[[155 134 142 142 119 140 136 145 136 143 136 144 131]
 [118 121 118 119 124 121 133 113 121 111 130 115 115]
 [115 131 114 114 105 132 120 118 121 104 125 120 105]
 [121 128 118 124 135 127 141 117 118 118 133 112 121]
 [128 126 120 128 112 129 138 123 115 118 134 120 110]
 [133 123 136 128 151 120 123 129 143 138 124 132 151]
 [110 117 126 124 119 113  98 133 123 135 110 128 133]]
:
[[110 117 126 124 119 113  98 133 123 135 110 128 133]
 [118 121 118 119 124 121 133 113 121 111 130 115 115]
 [133 123 136 128 151 120 123 129 143 138 124 132 151]
 [128 126 120 128 112 129 138 123 115 118 134 120 110]
 [121 128 118 124 135 127 141 117 118 118 133 112 121]
 [115 131 114 114 105 132 120 118 121 104 125 120 105]
 [155 134 142 142 119 140 136 145 136 143 136 144 131]]

[[130 137 134 144 115]
 [105 121 116 120 127]]
:
[[105 121 116 120 127]
 [130 137 134 144 115]]

[[101 149 144 137 125 115 116]
 [137 125 149 133 101 113 130]
 [149 154 121 145 104 141 134]]
:
[[137 125 149 133 101 113 130]
 [101 149 144 137 125 115 116]
 [149 154 121 145 104 141 134]]

[[134 151 134 128 112 133 133 113 102 133 123 131  98]
 [118 135 140 131 104 116 130 124 111 128 127 127 102]
 [119 122 142 124 140 107 129 106 116 125 128 127 136]]
:
[[119 122 142 124 140 107 129 106 116 125 128 127 136]
 [118 135 140 131 104 116 130 124 111 128 127 127 102]
 [134 151 134 128 112 133 133 113 102 133 123 131  98]]

[[127 127 127 128 128]
 [138 120 120 120 122]
 [143 117 117 118 117]
 [128 128 129 127 128]
 [126 131 131 132 129]
 [145 113 110 113 115]
 [150 107 106 111 110]
 [133 123 123 124 123]
 [109 149 149 144 147]]
:
[[150 107 106 111 110]
 [145 113 110 113 115]
 [143 117 117 118 117]
 [138 120 120 120 122]
 [133 123 123 124 123]
 [127 127 127 128 128]
 [128 128 129 127 128]
 [126 131 131 132 129]
 [109 149 149 144 147]]

[[128 128 128 128 128 128 128 128]
 [134 131 119 135 135 147 126 128]
 [112 120 128 143 134 145 126 110]
 [121 129 121 124 137 127 135 139]
 [129 142 123 143 129 125 114 141]
 [124 143 122 154 131 134 111 138]]
:
[[112 120 128 143 134 145 126 110]
 [128 128 128 128 128 128 128 128]
 [121 129 121 124 137 127 135 139]
 [134 131 119 135 135 147 126 128]
 [129 142 123 143 129 125 114 141]
 [124 143 122 154 131 134 111 138]]
---
[[132 107 146 118 129 121 101 131 121]
 [132 109 142 116 136 123 111 134 116]
 [129 103 141 115 129 122 105 135 116]
 [128 105 152 117 133 122 103 135 121]
 [130 106 136 116 131 123 105 133 121]
 [126 112 139 123 135 122 108 136 115]
 [125 110 144 116 136 124 111 137 116]
 [124 110 148 121 132 123 101 136 124]]
:
[[124 110 148 121 132 123 101 136 124]
 [125 110 144 116 136 124 111 137 116]
 [126 112 139 123 135 122 108 136 115]
 [130 106 136 116 131 123 105 133 121]
 [128 105 152 117 133 122 103 135 121]
 [129 103 141 115 129 122 105 135 116]
 [132 109 142 116 136 123 111 134 116]
 [132 107 146 118 129 121 101 131 121]]

[[131 128 128 132 131 129 120 120 133]
 [127 129 133 116 130 121 127 132 127]
 [127 126 126 122 127 127 138 129 123]
 [128 129 131 123 133 138 118 135 131]
 [133 130 127 120 127 139 133 117 133]
 [122 126 127 131 129 129 139 123 129]
 [128 129 134 126 130 128 156 129 121]]
:
[[128 129 134 126 130 128 156 129 121]
 [122 126 127 131 129 129 139 123 129]
 [133 130 127 120 127 139 133 117 133]
 [128 129 131 123 133 138 118 135 131]
 [127 126 126 122 127 127 138 129 123]
 [127 129 133 116 130 121 127 132 127]
 [131 128 128 132 131 129 120 120 133]]

[[106 132 137 136 131 133 116 132 113 108 144]
 [143 131 122 122 130 124 139 131 139 140 124]
 [139 132 128 128 126 128 133 127 136 137 129]
 [135 148 150 147 113 135 117 124 137 137 141]
 [142 124 125 127 124 130 136 121 137 139 130]
 [144 122 107 109 140 112 132 145 140 141 113]
 [105 137 146 145 126 149 128 115 111 110 140]]
:
[[105 137 146 145 126 149 128 115 111 110 140]
 [144 122 107 109 140 112 132 145 140 141 113]
 [142 124 125 127 124 130 136 121 137 139 130]
 [135 148 150 147 113 135 117 124 137 137 141]
 [139 132 128 128 126 128 133 127 136 137 129]
 [143 131 122 122 130 124 139 131 139 140 124]
 [106 132 137 136 131 133 116 132 113 108 144]]

[[112 146 147 124 143 151 147 121 118 135 149]
 [138 118 111 131 132 113 151 143 119 148 156]
 [139 154 122 103 112 126 114 119 147 142 127]
 [116 125 121 129 137 103 143 123 114 108 103]
 [140 103 144 109 105 145 115 117 109 105 130]]
:
[[140 103 144 109 105 145 115 117 109 105 130]
 [116 125 121 129 137 103 143 123 114 108 103]
 [139 154 122 103 112 126 114 119 147 142 127]
 [138 118 111 131 132 113 151 143 119 148 156]
 [112 146 147 124 143 151 147 121 118 135 149]]

[[141 140 125 139 113 126]
 [131 131 152 143 118 112]
 [130 134 122 139 135 136]
 [127 144 133 142 121 126]
 [136 133 137 145 115 136]]
:
[[136 133 137 145 115 136]
 [127 144 133 142 121 126]
 [130 134 122 139 135 136]
 [131 131 152 143 118 112]
 [141 140 125 139 113 126]]

[[100 102]
 [112  99]]
:
[[112  99]
 [100 102]]

[[137 119 123 140 129 135]
 [148 120 123 127 129 123]
 [135 113 132 135 135 131]
 [143 122 109 131 151 140]
 [130 121 122 136 126 131]
 [111 122 103 124 110 121]
 [135 119 120 137 135 136]
 [132 125 119 134 133 136]
 [132 121 120 142 128 131]
 [119 122 129 126 120 115]
 [126 122 116 129 129 133]
 [132 120 123 138 129 131]]
:
[[132 120 123 138 129 131]
 [126 122 116 129 129 133]
 [119 122 129 126 120 115]
 [132 121 120 142 128 131]
 [132 125 119 134 133 136]
 [135 119 120 137 135 136]
 [111 122 103 124 110 121]
 [130 121 122 136 126 131]
 [143 122 109 131 151 140]
 [135 113 132 135 135 131]
 [148 120 123 127 129 123]
 [137 119 123 140 129 135]]
